In the rows, 128 means zero.
Each path is a new rotation, seen through one point. The rows after it are directions, each followed by how far the rotation turns it, in degrees per step (0 if it stays put).
Each turn is a multiple of 5 degrees from 10 to 175, or 0.
Each row of a path follows its step; steps can be skipped.

step 0: 133  129  105  130  145  127  82  118  131  133  138  140  113  132  99  85  100  114  112  114  131  141  151  126  125  155  129  89  128  128  108  88  141  128  128  119  112  174  159  108  117  123  131  90  148  94  147  115  140  141  117  150  96  166  132  101  144  161  115
step 1: 148  116  160  129  143  132  142  137  139  157  135  113  97  157  113  107  142  179  129  134  122  97  151  109  121  155  127  128  152  138  111  110  141  102  116  110  136  91  94  138  112  141  158  113  102  156  153  88  120  139  115  93  133  165  145  144  116  132  155
step 2: 126  137  104  143  102  140  145  137  179  124  147  113  101  139  101  137  120  128  117  113  151  134  190  127  119  134  141  124  153  124  117  130  136  150  164  141  83  196  170  118  114  95  138  118  127  140  136  142  142  116  140  107  118  142  129  123  122  129  144
step 3: 162  151  147  92  84  130  145  175  134  111  111  128  99  139  89  118  122  134  122  115  114  130  128  112  98  129  150  129  129  109  99  94  136  117  121  123  152  110  82  172  106  139  126  94  148  110  152  96  156  144  129  124  128  114  118  106  113  133  127
step 4: 107  126  85  128  165  125  135  163  156  137  133  136  69  127  118  154  151  178  128  130  147  139  146  133  133  121  112  136  117  151  120  79  138  102  124  148  120  168  163  118  124  150  106  128  129  121  145  135  146  130  108  109  99  116  156  137  151  140  131
step 5: 138  116  103  135  130  159  135  121  152  128  82  115  103  139  114  77  155  149  151  141  118  125  124  98  86  144  143  135  149  141  98  134  144  152  123  131  127  107  123  183  129  83  111  87  142  107  143  140  110  138  110  114  132  128  96  140  118  116  130
step 6: 101  114  138  110  114  125  123  110  115  146  130  152  83  126  90  146  165  111  140  99  162  123  154  106  117  128  85  168  157  135  113  103  142  104  99  141  110  185  119  119  138  139  135  123  113  96  120  129  155  124  146  118  137  118  133  113  111  122  154
step 7: 138  133  117  128  155  133  145  177  128  146  131  122  111  129  99  105  156  123  148  121  135  168  122  131  152  151  161  135  124  88  90  108  100  140  103  133  143  122  125  123  137  97  110  55  124  147  119  132  132  154  131  129  115  152  105  145  134  114  125
step 8: 116  112  112  129  123  102  157  126  122  124  107  149  100  105  148  119  108  143  148  146  125  146  164  101  132  110  91  130  146  112  119  87  179  123  77  131  104  136  129  130  132  128  147  130  120  112  162  137  140  105  151  92  150  160  131  153  112  150  104
Directions:
132  123  127  140  132  129  118  128  136  127  122  118  127  123  126  136  123  125  137  126  123  121  125  134  147  127  127  136  124  129  121  128  125  131  131  130  125  140  135  133  128  122  127  125  120  128  133  130  128  134  133  129  128  126  130  113  138  136  131 -> 160
139  136  122  130  130  136  140  111  133  121  128  128  125  128  133  117  127  127  125  126  113  130  126  132  130  125  130  124  131  121  120  136  120  125  123  126  135  131  130  129  127  124  130  125  128  119  125  124  137  142  120  128  131  129  131  126  124  123  118 -> 155

step 0: 121  142  132  108  113  139  128  127  103  153  112  130  120  105  127  118  123  125  86  129  101  135  119  131  116  164  158  107  130  123  139  155  161  96  126  122  99  151  155  107  98  109  148  171  123  101  142  75  161  131  76  157  149  153  114  149  118  81  113
step 1: 134  102  121  110  137  99  125  101  147  159  125  117  109  138  97  90  107  114  152  163  139  141  155  125  73  128  100  127  124  142  179  130  94  127  102  97  138  108  125  146  155  135  175  144  150  105  129  112  108  153  147  100  162  130  144  135  84  108  122
step 2: 137  133  163  116  94  129  106  154  119  118  130  116  103  137  126  141  115  121  146  153  133  138  112  122  115  109  138  134  98  161  126  116  68  107  158  153  146  136  65  146  134  136  155  139  136  165  130  121  154  133  157  140  99  132  93  120  159  177  87
step 3: 119  158  135  161  143  140  135  139  131  113  153  140  133  127  162  101  132  158  130  125  108  124  113  142  152  100  111  170  166  97  78  155  71  158  149  128  89  167  120  91  130  167  126  120  123  149  139  118  94  125  127  155  131  129  160  131  104  135  104
step 4: 120  171  95  127  154  151  144  140  141  138  126  140  148  145  149  119  162  109  110  133  112  79  131  99  125  160  139  111  114  97  129  150  168  136  166  123  97  127  137  143  129  88  120  110  135  115  158  159  141  143  166  142  187  155  107  102  113  137  115
step 5: 129  151  126  138  120  96  146  92  136  125  116  150  156  135  95  167  118  153  106  143  138  120  136  143  100  155  134  161  113  167  137  135  126  93  149  106  145  116  135  137  143  93  152  111  100  108  157  180  98  160  94  92  109  135  155  129  156  90  144
step 6: 183  99  150  107  136  126  133  133  96  73  102  110  131  159  100  127  92  105  132  120  125  113  108  153  106  123  124  86  172  133  130  122  109  149  139  170  151  150  101  147  108  112  110  124  128  146  129  131  156  114  146  94  107  118  156  126  134  87  151
step 7: 153  143  135  115  146  107  155  107  130  110  136  120  124  138  150  121  148  118  118  98  149  161  118  119  115  97  127  147  141  105  106  114  120  89  128  167  84  116  155  142  147  118  119  127  158  111  96  112  143  65  108  164  82  130  121  172  87  144  115
step 8: 121  135  134  113  161  113  107  123  104  134  142  119  117  150  199  150  110  143  124  125  127  95  149  128  114  134  136  135  113  103  197  132  156  114  113  85  124  146  141  92  166  161  88  151  146  116  106  116  131  147  126  147  118  146  119  81  113  138  123
Directions:
127  116  131  123  131  123  130  137  122  130  126  124  130  129  123  139  127  141  126  126  126  127  122  130  136  128  125  136  121  137  139  135  130  119  128  126  135  122  129  138  128  135  127  120  139  125  129  138  119  133  133  127  123  137  121  120  125  131  120 -> 110
121  123  120  131  129  137  138  134  129  119  131  136  127  128  130  136  120  128  123  130  126  119  130  118  131  144  120  127  136  125  112  124  128  120  130  131  132  122  135  131  125  122  133  123  130  135  130  136  128  126  121  120  131  122  130  121  129  122  130 -> 55

step 0: 108  141  110  162  185  150  169  102  112  156  129  115  136  152  106  102  124  116  123  117  141  151  106  146  122  118  104  114  108  125  154  116  119  158  114  146  123  154  162  143  98  131  132  129  140  131  115  158  95  117  143  113  129  104  143  137  169  148  105
step 1: 69  153  102  136  122  150  94  126  118  99  133  138  138  100  144  118  113  133  131  127  153  103  132  136  103  139  91  142  113  108  107  125  128  140  152  132  96  137  164  169  114  136  105  140  74  107  113  104  119  137  124  117  129  94  122  115  116  152  121
step 2: 122  139  111  125  135  130  88  112  138  146  151  136  156  108  110  121  120  115  98  127  127  124  139  142  115  144  99  103  109  153  178  154  147  118  127  96  151  150  126  125  106  102  152  100  121  133  95  145  85  97  132  147  124  101  97  86  144  115  113
step 3: 79  137  135  150  167  143  165  111  130  117  134  136  139  120  133  123  129  118  109  100  138  124  121  144  138  127  81  128  141  139  112  85  141  149  143  147  143  136  115  120  110  122  107  85  147  126  159  108  104  111  101  111  98  81  153  112  124  148  104
step 4: 120  126  121  137  123  134  113  137  141  83  111  175  140  75  154  126  134  143  107  120  134  146  126  121  125  120  74  149  126  135  148  144  143  152  159  134  135  156  109  142  141  112  144  145  101  94  102  118  149  109  175  95  130  110  113  120  154  139  135
step 5: 133  109  83  164  130  140  147  90  146  121  161  121  119  107  106  72  116  110  102  115  163  138  123  155  122  131  121  111  132  127  157  152  153  109  129  122  147  143  130  113  104  122  125  115  159  156  130  144  132  109  154  106  123  118  124  85  115  160  151
step 6: 109  131  120  176  140  118  129  122  123  68  149  133  153  112  118  124  141  106  105  158  135  120  124  170  127  134  107  134  140  103  121  122  114  148  146  154  94  125  110  179  107  125  115  100  142  114  160  123  142  119  134  101  114  105  129  131  129  87  98
step 7: 133  145  108  141  136  147  127  100  126  114  99  99  167  119  123  91  109  165  122  141  119  160  142  154  134  140  116  168  140  127  154  158  122  151  149  144  133  137  143  115  123  136  145  115  100  119  107  166  115  88  168  124  146  103  101  129  166  125  136
step 8: 100  151  94  184  107  131  136  90  123  142  174  107  130  136  135  101  136  139  124  133  130  150  128  154  126  120  120  141  126  115  134  118  160  129  146  120  125  124  126  149  100  157  114  129  117  136  147  97  91  160  120  114  116  122  126  70  149  164  113
Directions:
130  131  124  130  131  133  136  132  120  140  121  125  125  127  134  128  135  133  130  134  128  123  130  125  130  133  114  134  136  124  136  130  128  129  123  147  126  127  127  130  125  129  145  127  120  127  128  121  132  128  128  129  121  129  120  139  121  138  133 -> 110
128  138  125  134  129  121  133  129  129  124  136  127  130  131  131  122  123  133  132  122  124  117  120  125  127  123  125  110  137  132  120  135  123  131  131  129  125  131  124  135  138  138  128  133  134  128  135  117  123  135  123  125  127  115  129  136  126  129  130 -> 140
138  132  126  134  126  132  123  124  133  131  135  127  124  127  134  138  121  127  129  132  141  124  121  129  140  133  130  125  126  139  128  136  130  120  121  126  115  132  137  137  127  122  126  131  124  115  133  132  127  123  132  127  123  134  134  120  117  133  133 -> 95
129  123  132  130  125  128  124  138  125  126  136  135  133  134  127  140  128  128  117  127  118  139  128  128  125  135  121  125  120  132  132  139  125  123  123  128  126  128  124  141  133  125  139  128  123  132  125  132  127  138  130  118  120  129  131  132  141  120  129 -> 155
136  128  119  124  127  118  120  127  125  132  127  132  134  131  125  119  128  133  142  117  126  130  123  132  122  130  128  132  131  140  137  136  123  116  133  130  132  127  123  132  119  128  127  121  135  132  120  117  126  123  128  130  129  140  134  123  131  134  130 -> 130
126  133  138  124  140  126  117  122  134  127  113  122  128  127  132  132  125  126  126  122  121  139  125  132  130  127  125  129  133  127  121  128  122  135  130  139  123  137  136  136  129  126  124  123  139  122  128  132  138  125  122  127  125  131  135  137  137  136  126 -> 115
121  122  123  122  120  137  132  128  131  129  119  125  127  120  131  133  120  126  127  128  133  121  118  122  121  138  136  122  135  123  130  131  127  127  138  126  121  119  127  123  130  139  131  131  128  120  123  129  126  124  125  121  119  134  124  123  147  133  130 -> 115

step 0: 170  127  103  111  161  136  126  118  84  128  109  119  98  178  135  97  156  104  154  107  105  87  126  134  129  166  136  120  116  130  114  118  98  108  172  137  124  133  157  119  164  116  121  141  206  122  126  145  144  130  136  103  95  120  100  110  110  160  95
step 1: 102  95  142  160  119  176  115  130  96  134  110  128  140  155  126  108  121  176  135  80  124  117  129  134  176  146  109  141  132  112  116  138  76  113  165  138  152  90  135  133  154  114  85  161  134  138  153  146  154  143  97  108  134  95  113  82  124  94  103
step 2: 137  105  170  87  108  154  133  99  136  140  164  137  155  156  119  101  138  146  112  112  131  150  107  160  186  137  96  109  112  149  149  113  106  83  91  78  153  142  157  133  143  115  121  160  131  116  144  132  174  157  117  145  158  140  129  135  165  104  123
step 3: 155  136  135  118  148  137  148  104  119  145  145  143  144  142  110  104  119  114  153  99  151  149  137  143  96  104  93  147  131  115  85  158  109  107  98  107  118  177  142  180  162  83  132  117  149  115  72  113  148  189  117  106  130  132  119  150  157  120  139
step 4: 180  135  101  122  123  146  122  164  117  149  167  139  155  123  189  142  113  154  125  127  139  115  168  119  128  111  110  146  171  92  78  140  110  131  122  124  164  177  98  147  100  105  152  153  159  131  96  143  116  123  111  127  140  93  127  111  158  106  118
step 5: 126  137  140  71  170  141  113  160  121  111  147  178  127  140  165  184  126  109  137  123  123  151  140  172  165  156  151  137  166  136  155  117  115  92  141  109  171  153  128  138  104  106  142  114  144  133  120  102  119  125  172  133  122  74  133  102  115  112  129
step 6: 130  112  159  124  131  111  162  134  88  115  90  141  136  97  143  146  147  131  159  119  188  147  141  165  115  123  181  156  157  147  147  121  86  119  103  124  179  120  155  129  154  125  125  122  158  102  110  100  131  136  107  145  125  122  105  111  68  146  106
step 7: 160  135  139  109  116  109  169  144  103  152  80  118  125  116  139  109  103  151  168  153  144  108  145  140  133  154  131  125  143  125  101  113  109  117  142  81  148  105  164  91  99  119  146  110  156  120  181  114  131  132  79  104  176  122  75  138  137  136  135
step 8: 120  86  128  126  145  119  116  104  103  145  120  128  112  124  103  79  111  114  155  149  79  87  127  136  116  141  99  141  148  133  124  156  95  88  125  110  123  104  207  136  77  126  136  124  157  134  127  112  121  128  159  134  165  82  128  125  131  90  116
Directions:
122  126  133  118  132  116  118  116  137  134  127  120  126  132  125  132  126  130  122  130  130  124  128  134  121  136  126  121  134  129  141  125  121  134  126  119  132  130  131  135  127  134  131  117  126  119  124  138  134  133  138  129  125  120  136  125  132  128  123 -> 120
141  124  119  124  130  124  125  131  133  132  133  128  130  136  132  132  127  125  117  134  123  134  133  124  135  124  131  122  126  131  129  133  136  124  132  116  133  126  124  120  122  130  126  134  127  119  135  131  143  131  125  132  131  123  117  136  124  144  132 -> 145
137  125  135  130  131  123  130  136  132  118  125  121  128  126  137  127  122  120  141  134  130  113  128  138  125  124  128  129  131  135  143  129  123  133  132  130  122  124  126  127  121  121  132  131  122  129  138  130  118  136  128  131  127  127  120  126  119  134  123 -> 45
126  134  121  137  137  120  127  131  123  125  131  125  121  138  130  122  131  138  120  137  129  130  125  144  128  128  137  131  129  134  129  126  136  122  136  126  137  129  125  127  140  130  133  131  128  126  134  123  124  130  119  126  119  127  136  114  126  124  128 -> 70
125  125  123  122  128  133  122  121  120  123  126  134  131  127  121  124  125  131  128  122  140  121  128  123  137  131  125  129  121  127  137  124  129  126  135  124  132  127  129  136  138  130  131  113  125  131  136  128  125  117  118  134  141  128  121  122  120  140  126 -> 65
